[170  13 159 145 105 172 152 143 117 170 111 112 101  72 146 137 136  74
 201 118  90  87 255  96 152 172 138 165  58  80 110  68 121 216 129 148
 125  82 166 103 112 176  74]
[ 23 136 107 233 157  64  57  30 111 128  74  19 177 167 169  80 117 223
  97  89 124 123 132  56 122 159 165 128 147 171 130  89  65 154 255 255
  68 190 127 103 207 130 212]
[182 217 164 111 134 103 130 110 193 121 198 184  85  76 119 118  99  48
 152 104  75  71 162  99 194 117 127  77  82 161 173  28 138 142 180 128
  74 108 136 140 141 140  89]
[129  97  67  40 102 185 161 166  77  50 112 145 194 172 104 130 153 187
  98 126 178 251 116 251  85 122 119 196 181 105  51 254  50  75   0  37
 181 186 122 125   5 118  78]
[153 177 100 131  91  99  95  79 150 110 196 139 120  72 103  88 142 146
 134  87  82  76 105 134 203 130 130  58 133 193 218  13 128 121 174 121
  86 129 144 134 155 119 132]
[159  21 189 165 113 136 142 142 124 209  78 135  47 131 141 178 149  63
 177 183 112  61 170  96  90  99  67 188  95  44 157 122 194 149  82 115
 176   0 119 162 224 180 145]
[111  55 115 231 128 147 132  94 108 106  93  58 141 106 225 105 133 224
 152  83 141 186 171 100  80 180 144 183 128 118 151 177  19 184 165 237
  81 145 145 101 112 159 125]
[205 187 129 120 117 153 188 181 173  86 232 184  82  52 165 129 113 124
 150 126 120 165  91 145 140 157 125  95 107 146 168 148  97 137 114  95
  80 129 139 146  28 104  41]
[162 179 125 132 133 139 128 126 160 118 193 144 111  74 146 117 114 121
 145 106 115 109 126  96 171 140 157  59 110 171 177  64 145 143 190 146
  84 152 138 122 110 114 112]
[146 187  96  94 113 127 162 210 131 127 173 149  94 159 107 176 138 150
  88 211 184 167   0 184  80  97  57 107 185 110 141 250 198  60  47  22
 175 108  87 198  91  62 143]
[ 70  86 124 158 148 118  96  82 104 131  78  66 187 149 148 100 119 151
 135  86 108 127 217  91 141 163 189 151 112 146  77  89  88 167 205 211
 107 179 150  81 130 144 142]
[115  28 153  67 119 136 122 152  94 176  44 134 141 180  74 159 139  50
 140 158 128 101 217 142 121 101 117 194 105  56  37 127 165 129  54  80
 205  87 126 124 158 158 130]
[133 234 111 126 131 101 119  90 157  60 191 150 146 105 137  77 107 172
  99  77 112 173  92 145 156 128 143  91 147 196 164 107  58  98 163 134
  69 189 132 122  85 109  97]
[171 125 160  82 132 150 165 153 140 105 140 169 120 110 126 134 121  89
 143 127 117 147 181 150 123 131 115 154 105 105 101 155 103 139  66  88
 131 105 129 131  83 159  58]
[184 161 122 152 109 129 153 149 170 120 202 138  79  70 142 134 129 118
 159 136  98 117  87 116 155 159 101  93 107 138 189 100 132 143 146 111
  95  99 134 160 103 108  87]
[ 90   0 101 153 100 169 112 130  58 136  29  88 158 193 162 149 188 207
 123 156 182 171 116 169  23 119 103 231 181  72 119 244 106 115  31 136
 200  91 117 123 154 162 187]
[ 90 133 102 215 134 100  97  83 129 124 134  57 131 119 169 107 132 201
 121 115 127 131  94  97 128 151 141 122 147 154 153 123  86 145 201 201
  85 163 131 135 155 120 165]
[126  80 146 106 148 168 143 165 110 144  84 134 143 144 130 152 124  91
 135 151 151 136 173 117  97 134 150 153 106  93  79 175 153 147  93 129
 170 121 130 107 101 139 116]
[ 84 255 142  80 196  90 144 160 162 105 157 162 151 170  89 129  70  91
  61 141 148 150  52 117 145  98 148  58 136 166  70 154 163  64 171 100
 118 199 107 129  96  76 129]
[181 110 162 135 123 153 144 142 156 164 158 153  90  70 138 136 117  63
 175 124 105  76 184  87 159 149 150 103  75 120 158  51 171 186 169 141
 110  93 139 119 131 143 103]
[ 84 159 176 113 193 103 134 153 130 170  75 136 130 177 109 153  83  50
 101 172 147 105 139  85 114 106 135 131 100 100  45 161 189 114 146 128
 159 122 116 129 147 120 152]
[169 112 158  59 101 126 139 150 147 179 130 180  88 126  43 159 129  19
 149 172 100  52 147 145 166  96  98 110  99  97 126  67 216 122  84  44
 174  62 132 142 169 132 119]
[ 68 168 160  79 209 120 138 154 115 125  76 127 178 185 114 135  77  70
  86 140 152 169 184 114 107 122 162 151  98 108   0 189 123 124 143 136
 160 182 130  94  82 130 105]
[ 38 113  93 157 140 109  94 132  66 118  40  85 156 251 139 154 159 230
  42 189 220 201   0 169   9  75  83 189 233 100 112 255 142  47  57 122
 194 130  73 156 185 107 245]
[142   0 119 249  70 116 102  76 111 174  99  58  68 100 192 120 175 203
 189 110 101  78 152  91 101 146  80 187 132  95 238  92  93 190 143 189
 102  27 139 154 247 180 178]
[135  65 161 205 116 110 104  88 135 172  97 108  87 108 158 124 130 123
 169 124  96  71 191  75 120 128 114 161 101 104 176  74 129 174 154 182
 111  47 131 132 220 179 156]
[ 39 151 142  90 167  62  66  78 108 162  47 112 181 209  55 113 100  76
  76 123 120  63 177 106 168  91 166 116 134 142  40  59 172  91 171 143
 160 156 126  96 205 125 188]
[112 117 137 143 142 101 102  67 130 103 116 107 155 119 130  91 118 136
 129  72  82 121 215 118 164 146 150 149 102 145 104  75  43 154 172 172
  88 153 145 105 137 164 115]
[144  99 131 123 139 146 147 116 127  81 119 138 156 114 165 113 128 143
 138  84 123 178 209 153 109 148 144 178 111 124 100 166  25 143 107 140
 109 145 141 101  76 161  71]
[140 107 130 103 125 138 140 100 131  82 128 132 162 108 135  97 120 124
 152  76  95 165 240 156 147 163 148 178  98 124  81 117  24 154 114 135
 101 147 156 100  78 168  45]
[255 176  99 159  12 127 140 141 201 145 255 194   0   0 105 132 178 118
 193 137  68  21   0 145 212 118  46  17 134 173 255   0 234 127 123  49
  90  20 120 207 188 102 128]
[151 182 148  37 152 132 163 173 141  97 145 209 136 145  94 147  97  66
 100 153 138 163 118 177 111  96 115 123 133 113  68 190 128  80  51  39
 156 130 116 139  63 125  71]
[ 39 255  69  75 166  74 101  87 111  32 114 113 230 219 101  87 100 219
  15  89 158 225  52 197 118 109 153 116 206 196  43 192  45  41 129 110
 113 255 104 110  73  75 150]
[126 189 110 185 113 102  98  94 159 139 188 123 101  89 143 108 129 163
 128 113 126  91  49  80 159 134 136  49 152 187 237  58 184 135 213 176
  72 141 126 136 176 100 176]
[113 213 159  42 173 125 143 188 141 136 132 173 144 167  73 162  90  39
  98 166 159 121  98 136 143  94 146  74 114 134  56 140 221  92 124  82
 162 157 117 123  95  87 120]
[145 220 114  55 140 130 155 149 150  98 189 161 149 113  82 112  98 100
 100 113 120 151 104 157 181 133 169  70 121 176  92 102 129 106 137  89
 119 206 142 115  37  82  81]
[ 72 102 154 108 159 107 134 190  97 202  52 114 107 224  77 191 120  63
  93 246 171 103  57 129  74  79  85 163 140  55  38 225 246  90  87  62
 225  68  93 170 186 106 184]
[123 163  75 105 101 132 105  94 115  69 155 128 169 122 114  93 151 193
  96  93 127 165  90 177 147 133 126 102 169 177 150 118  74  97 117 112
 110 187 127 119  90 109 126]
[164  25 156 110 126 172 192 226 121 171 101 142  82 136 123 180 133  66
 169 198 138 141 159 145  78 136  87 197  88  27  60 203 151 154  35  58
 190  54 132 153  97 143  75]
[ 66  96 145  30 157 129 118 141  84 139  34 137 200 212  57 143 117  71
  90 149 139 147 207 168 120  90 152 183 131  92   0 161 141  90  59  81
 207 156 121  97 111 133 126]
[205 143 151 119 114 148 178 160 174 131 206 158  77  48 128 135 116  77
 187 128  86 106 153 128 162 155 113 101  81 114 149  93 121 176 134  85
  84 103 145 148  77 127  40]
[ 92  13 165 105 159 161 123  95  81 142  18 110 178 173 130 125 137  99
 152 101 123 132 255 111 106 132 174 211  93  76  30 135  74 163 110 185
 160 132 152  67 129 193 115]

[208  42  59 121  31 192 161 157 103  88 174 137 102  75 162 136 200 232
 165 123 141 187  68 222  86 153  74 167 174 105 216 187  81 125  10  65
 139  90 125 162  68 132  84] 1 0 0
[167 138 134 163 129 149 161 131 154 106 170 124 116  76 182 111 118 146
 162 101 121 156 152 109 126 171 139 123 100 136 160 127  74 172 160 163
  72 137 145 123  76 138  75] 0 1 1
[120 199 160  85 158 101 106  84 164 128 133 162 150 119  83 100  93  46
 118  87  85  63 193  87 204  99 170  74  87 171 104  17 152 131 184 142
 108 154 135  90 154 136 126] 1 0 1
[184  13 108 223  83 200 141 103 119  92 148  85 120  21 243  97 166 211
 214  55 103 165 223 111 122 219 157 167  93 128 222 113  12 227 155 226
  57 132 179 100  77 182  78] 0 0 1
[174  86 136  73 102 155 143 121 136 121 142 159 138  86 109 119 137  84
 172 101  84 115 225 148 175 139 138 150  89 127 107  72  88 156  99  88
 127 118 157 105  87 150  67] 1 0 0
[108 158 112 157 133 113 129 123 128 115 134 103 132 133 147 121 122 160
 124 130 129 153  96 119 123 145 132 131 140 127 126 153 100 126 153 149
 108 156 135 138 118 111 132] 0 1 0
[ 82 101 112 196 129 113  95 124 100 176  91  78 116 160 150 148 156 180
 107 166 175 101  43  92  97 108 113 102 177 125 176 159 210 115 157 182
 159  99 104 143 214 110 240] 0 0 1
[136 128 190 101 172 124 156 166 155 173 103 154  92 129 114 161  95  22
 149 166 120  89 176  86 132 123 128 132  75  82  74 127 174 153 135 119
 149  94 131 124 128 147  99] 0 1 1
[157  97  73 201  76 162 127 144 107 108 164  87 104  90 191 130 175 250
 138 126 170 170  15 142  76 160 108 118 189 153 236 181 123 136 128 158
 109 123 119 151 129 101 173] 0 0 1
[116 176 166  67 169 127 141 173 133 157 118 158 135 156  83 150  96  41
 113 162 139 100 126 110 150  97 157  92 108 123  58 121 214 108 131  98
 165 145 119 115 122  98 135] 0 0 1
[ 37 112 152 165 180  84  74  71 109 195  48  66 174 180  92 115  99  85
 117 121 114  49 208  44 167 131 181 117  95 129  60  48 174 153 227 219
 137 157 143  88 218 138 193] 0 0 0
[104 228 113  97 144  94 128 143 134 101 139 162 134 183 101 135 123 150
  66 151 159 154  14 161 113  83 101 102 180 159 126 183 164  48  94  82
 152 146  89 148 141  79 162] 1 1 1
[ 44  49 142 190 140  93  76  92  78 168  21  76 131 213 156 141 149 170
  95 155 174 116 110 104  47  89  96 205 163  83 116 198 147 106 119 182
 176  79  99 139 244 154 230] 1 1 1
[ 55  82  94  98 160 178 144 155  65  78  46  96 224 198 159 130 126 197
  85 117 196 255 152 175  47 151 178 201 167 112   0 255  40 106  71 151
 164 224 127  78  20 123 116] 0 0 1
[165  83 127  54 126 213 197 227 109 106 120 164 144 141 130 167 142 127
 134 166 174 229 121 194  66 142 122 173 134  76  59 255 112 121   5  56
 186 142 126 125   3 123  63] 0 0 1
[120  36 138 227  91 105  80  82 112 204  95  91  81 126 140 140 173 152
 156 137 130  32 109  77 119 111  87 130 143 123 247  67 197 138 150 175
 139  32 117 145 255 158 233] 1 0 1
[141 191 111 130 124 112 135 144 155 105 181 129 115 101 124 122 113 142
 127 121 122 148  78 134 145 140 125  96 129 146 144 133 112 116 152 114
  93 162 130 146  92  97 105] 0 1 0
[234 103 136 142  76 176 176 138 160  94 205 167  71  26 184 125 154 136
 199 101  93 146 170 152 123 164 105 142  97 126 217 114  58 169  92 108
  82  72 143 143  72 163  38] 1 1 1
[ 29  88  90 134 129  84  67 112  63 163  24  72 168 246  73 146 158 179
  54 180 184 116  37 152  71  72 104 158 215 115  99 186 187  54  87 118
 208 122  83 147 236 103 255] 1 0 0
[187 229  73  82  88 161 142 125 152  30 235 188 149  71 133  89 139 202
 111  72 125 202  72 200 159 139 137  77 165 203 196 125  56  87  94  90
  71 202 137 125  18 103  73] 1 0 1
[174 206 162 201 129  81  96  53 193 150 215 144  58  40 141  95 109  97
 158  83  51   9 140  51 219 122 124  43  88 189 255   0 151 167 255 184
  40  82 138 144 235 148 146] 1 1 1
[168 100  91 194  72 134 119 132 137 155 184  98  70  87 142 135 170 174
 160 150 127  96  21 118 131 139  87  92 155 134 255  95 190 144 146 124
 118  73 115 170 172 101 169] 0 0 0
[ 94 255  97 109 143  83  83  72 149  74 169 146 177 142 103  86 113 172
  64  82 135 129  57 135 178 102 158  50 170 225 172  75 125  64 188 148
  89 215 119 118 138  90 169] 1 0 1
[149 141 105 151 114 137 129 155 133 134 169 129 100 106 154 140 141 159
 124 135 155 134  47 121 121 125 112  91 153 147 191 140 165 129 136 132
 121 123 118 142 129 105 154] 0 0 1
[150 179 148  41 148 116 129 106 154 118 155 183 150 112  61 106  99  39
 130  97  66  88 225 136 218 118 171  87  78 149  78  24 130 126 140  94
 118 172 151 103  92 129  66] 1 0 0
[123  76  79 177  92 151 117 116  96 123 132  76 148 113 162 112 157 218
 140 116 138 164  97 135 112 164 131 137 155 135 165 150  90 148 144 171
 110 153 129 129 117 118 148] 0 0 0
[ 79 154 196 125 190  87 123 147 138 208  76 134 111 178 102 166  84  18
 112 177 142  62 142  66 123  91 127 115  96 101  62 120 220 129 174 133
 168  98 117 131 199 126 165] 0 1 1
